A single turn carries every row of the set below to another of its rows. Some are shown first; where does it send the rows asked next?
gude: [-15.3  11.1 -29.3  34.8  -0.6 -12.0  31.7   4.1   2.5  45.7   7.5   1.4
  14.8   1.1  26.7  -7.7  -3.8  -6.3  15.4  -7.4  -7.3 -11.9  -5.9 -28.7
 -13.9]
vil: [-13.4  11.0 -28.5   5.4   5.6   5.3   4.3  14.8  -0.2  33.2   9.1  32.4
  -4.5 -15.4  16.1  13.5  11.2   6.0   4.4 -23.0   6.3  -4.5  -8.3  17.3
 -11.4]
lefi: [ -3.2  -3.9 -22.5  30.2  -1.5  55.4  22.9  13.1   3.3  26.5   2.3  13.0
  -5.5  -6.1  13.9  -3.3   5.3  -8.7  14.0  -7.2  15.5  -8.5  -4.9  -2.1
  -8.5]
Tebu: [-11.6  -4.7 -12.3  44.9  24.9  10.1   8.0  12.2 -11.2  15.1  12.5  -3.4
  16.5 -13.4  25.6   2.4  10.5   5.1  27.0 -16.8  -1.0 -13.3 -17.8   5.1
 -15.0]
pip: [  5.1  18.3  -9.7  12.8  17.1  19.9  13.9  -2.8   8.3   6.7  12.7  -4.8
  -9.9  -9.3  21.8 -19.8  -2.6 -19.8 -17.2   0.5  13.8 -18.0  -5.3  -4.5
 -11.7]
dume: [-21.2   9.4 -28.0   9.7  -0.5  -2.9  -6.4   1.0  -5.8  41.5  -3.9  30.0
  18.1  -2.8   5.0 -23.6  -5.7 -17.4  16.0 -12.6   0.5  -4.0   9.9   3.4
 -12.6]
pasab: [ -9.4   5.1 -22.3  32.1  -7.2   6.3 -35.4  12.0   2.9  19.7   7.5   7.6
  32.2 -10.6  15.0 -15.5  12.8  -9.8   7.6  -8.5  17.2 -18.5 -11.2   3.5
 -15.4]
Dak: [ -8.0   0.7 -18.6  39.7  -1.5  19.3  11.1   5.9 -13.5  15.8   5.5   9.7
 -17.0 -11.5  15.3  -9.7 -31.7 -12.4   8.0  -8.5  31.1 -13.6 -12.1 -29.2
 -10.5]
Vopa: [  2.1   8.2 -24.3  28.0  36.1  -1.7  10.1  10.2   2.7  36.3   6.5   6.7
  27.4  -7.0  14.8  -6.9  -9.0 -10.1   4.6 -11.4  22.4   1.3  -5.6  32.9
 -16.8]
baki: [-13.3 -29.8  -9.0  14.3   4.7  -1.7   2.6   9.7 -11.0  33.3  12.1  23.4
  -2.1 -23.6  18.0 -19.0   5.6   4.7   6.4  -0.3  22.9  -6.2 -25.1  -8.3
 -12.3]
muki: [-25.2  10.6 -21.9  20.5  13.1   5.4  24.0   7.9  15.1  17.9   2.9   2.5
 -12.9 -11.2  10.6  -8.2   8.9 -11.5   9.2  -4.8  30.1 -37.0  -8.3  37.5
 -20.2]
Vosos: [-16.9   4.2 -25.4  37.5  -3.3   9.6  20.3  18.8  -2.4   8.7 -22.4  36.8
   9.0 -10.0  24.5 -21.0   1.5  -8.9  11.6 -15.3  11.5 -16.2 -17.7 -19.1
 -25.1]
nef: [ -2.8  -4.5 -24.6  25.3 -27.2  14.7   1.9   6.4  -1.6  51.9   9.4   7.2
   1.6  -9.8   4.3  -0.3 -28.8  -4.9   2.3 -16.3  17.3 -18.2  -8.4 -11.7
  -8.1]
Sofo: [ -1.7 -13.5 -36.9  32.5   9.8 -16.2   6.1  27.1  -8.4  28.2   7.9   6.9
 -10.8  -5.3   3.3 -24.4   1.1  -7.7  23.1 -12.7  47.2 -27.8 -10.2  13.3
 -21.8]
Bepib: [ -5.7   3.3 -31.7  20.6   7.5  20.6  43.0  12.7  -9.5  17.8  -1.9   6.7
  22.5 -14.0  17.8 -18.4 -26.2  -8.1   5.7  -2.6  32.5 -13.2  -7.6  20.0
 -16.5]
Nolef: [  1.0  26.7 -23.5  26.5  16.7  28.7  20.0   8.2  17.7  31.5   7.4  -0.2
  -0.2   1.3   3.9  -2.2 -19.0   4.2  -7.6  -0.1  18.1 -19.3   5.7  -1.2
 -34.8]
vili: [ -9.6  21.0 -22.5  26.7   6.0   1.9  28.6   1.6 -21.1  28.1   6.0   0.6
  10.7  -8.9  15.8 -29.7  -0.5  -0.6 -15.5  -6.3  14.9  -7.1 -16.6 -22.9
 -37.8]
Zit: [  9.1  -4.8 -29.6  44.4   2.8 -13.7  -3.8  13.5  11.2  44.8   1.7   9.1
  20.3   9.0   9.9 -10.1 -10.9   1.2   7.7  -2.6  25.7 -27.5   7.1  -5.2
   2.0]
lusus: [-13.0  10.2 -34.3  20.1  -1.6  -0.4  43.5   4.0  -1.9   2.2  10.9  14.3
  -0.5   0.6  15.4   3.6  13.0  -4.0   7.0 -11.4  24.6   7.0  -8.2   1.9
 -12.6]
kuv: [ -3.0   8.7 -33.0  32.7  16.1  -1.3  15.8  10.2  22.0   4.1   8.5  11.3
   2.0   4.3   9.9  10.1  -8.9 -14.3  26.4 -22.3  40.0 -17.4 -25.3   5.5
 -33.5]
vovub: [-14.4   7.8 -19.6  21.3  19.3  24.2 -13.6   7.8   6.6  17.8   3.0  15.8
 -12.8  -6.4  15.3  -3.4   1.8  -3.2  16.5 -13.1  24.4 -33.0  -5.4 -33.4
  -9.8]
zose: [  5.3  13.6 -22.5  40.4  -0.2  18.8  -2.8  12.5  -4.8  37.2  -3.9   1.6
   9.1  -0.6   7.7 -16.9   4.3 -24.5  -1.1 -13.8  22.9 -39.8  13.4 -12.4
 -41.5]
gol: [ 11.3  12.3 -26.5  32.0   4.8  -6.8   7.1  -6.1  -7.8  42.7  -9.2  -5.6
 -10.2   4.4   2.4  12.6  11.9 -23.0   6.5 -11.0  20.0 -24.7   3.3  11.0
 -14.1]
gofe: [-11.3  -6.4 -20.3  40.7  15.2   4.4   6.1  19.7   5.4  25.4  19.4  14.3
  22.6 -23.7  -2.9 -11.6  -4.4 -21.4  26.9  -9.2  15.4  -5.0 -16.9 -12.5
 -47.8]
sil: [-10.2   1.7 -34.9  30.6 -24.2  -0.8  14.2   8.2   5.4  33.0   4.7   7.5
  21.4 -12.1  19.5 -29.2  -6.0 -23.0  14.2   6.6   0.9 -29.7 -14.8 -25.3
 -17.6]
funiv: [ -7.5 -11.9 -24.9  28.8 -12.1 -13.4  -4.2   1.5   5.3  26.4  -9.3  -0.5
   3.0   9.2  12.2 -21.8 -10.0   4.4  33.3   5.0  33.3 -21.6 -13.1  16.8
 -19.6]
Vemo: [  4.5  -7.4 -27.5  45.6  12.0  11.9   2.3  10.5  22.3  19.9  23.6 -16.8
  17.9  -8.7  17.4   7.5   6.0  -5.9  16.3 -12.4  29.6 -23.7 -23.9  -5.0
 -19.3]
Vufit: [-18.5  19.8 -26.0  -0.1   1.3   8.9  19.1  -6.7   8.1   2.0  26.1  -2.1
  -2.5  -8.3   8.3 -11.2   8.0   1.2   2.0  -5.6  27.8 -11.6   5.7   0.6
 -18.6]
suta: [ -1.7  -7.5 -20.5  14.0  14.2  -2.4  22.3  -5.3 -12.8  37.8  19.8   7.0
 -12.0 -23.0  -2.3  -6.9   8.4 -15.7  18.1 -10.7  16.2 -14.5 -37.0   6.2
  -5.2]
pep: [ -8.0  17.3 -25.7  46.5  -1.3  -8.7   7.5  16.7  27.4  37.3  23.3   3.8
   5.9  -9.1  -0.1 -32.2  -1.4  -8.9  -8.9  -0.9  28.5 -12.2 -22.0 -15.4
 -25.5]
gis: [ -3.2   7.7 -22.2  54.9  19.4 -23.9  37.8   9.5   5.4  40.5   0.0   0.9
  22.6 -10.7   4.2 -12.5  13.0 -11.4  14.7  -9.5  29.0 -11.9  -6.4   5.2
 -24.4]
Sula: [-15.6   7.1 -18.9  54.9  10.4  11.0  24.2  -0.3  -0.2  59.1   2.7   3.5
  26.7 -10.8   7.3   7.9  -5.5   6.3   7.1  -3.7  15.8 -11.9 -14.5 -13.7
 -17.8]
kod: [ -5.4  15.4 -21.9  19.5  -8.0  -5.2 -20.8  -5.1  13.4  33.7   5.5  -4.3
   2.3   0.0   2.4  -2.6 -15.7   2.6  24.5 -20.1  24.7  -9.5  -9.6  17.2
 -22.1]
Sez: [  6.6   4.3 -21.8  22.8  12.6  -7.7 -13.0  11.9  -3.2  35.9   0.9   3.9
 -14.1 -20.1  19.9  -6.5  12.1 -23.4  16.5  -6.1  33.5  10.2 -12.8  -5.3
   1.0]
nof: [ -3.9   9.3 -24.5  22.0 -12.0   4.5  15.5   8.7  11.7  21.0  -1.5  14.9
  24.4  -7.6  20.7 -22.3  42.5  -2.8  12.2  -9.4   9.6  -8.8  -2.7  -0.6
 -33.8]
kupuf: [ -4.9  -3.6 -29.3  17.6  -1.1   1.7   8.0   8.1 -13.0  43.8   3.7  -1.6
 -11.1  -0.6  11.9 -37.4  -4.5 -25.8  -5.5   8.7  37.5 -20.0  -2.6  14.9
  -6.9]
fefez: [-16.8  10.0 -24.0  35.3   1.3   4.4  28.4  25.8   5.3  35.7  -6.0  22.5
 -15.3 -17.5   4.2 -25.6  12.1  -3.7 -11.3  12.2  31.1  -4.0 -16.0  -1.6
  -9.0]
Rili: [-23.4  19.2 -29.5  28.5  -5.6   4.9   0.1  30.1  14.9  12.1 -11.3  14.2
  -0.6  -1.5  26.6  -1.8  -4.7   5.0  13.2  -0.2  19.4   3.7   5.4   9.2
 -25.5]
guro: [ -1.0  11.6 -30.1  31.9  -4.1  -4.9  21.2  -5.9 -14.3  13.4  12.0  -4.1
   9.8 -25.3  14.0 -20.7  17.9 -22.1   2.0   2.0  12.1  -6.7 -30.8  -4.1
   0.9]

guro -> nef
Bepib -> pep
Now find these:
pip -> Sula
Vosos -> pasab
Zit -> muki
Rili -> nof
Dak -> Vemo
baki -> vovub
Sez -> lefi
fefez -> zose
kod -> lusus
funiv -> Vufit
kupuf -> Nolef

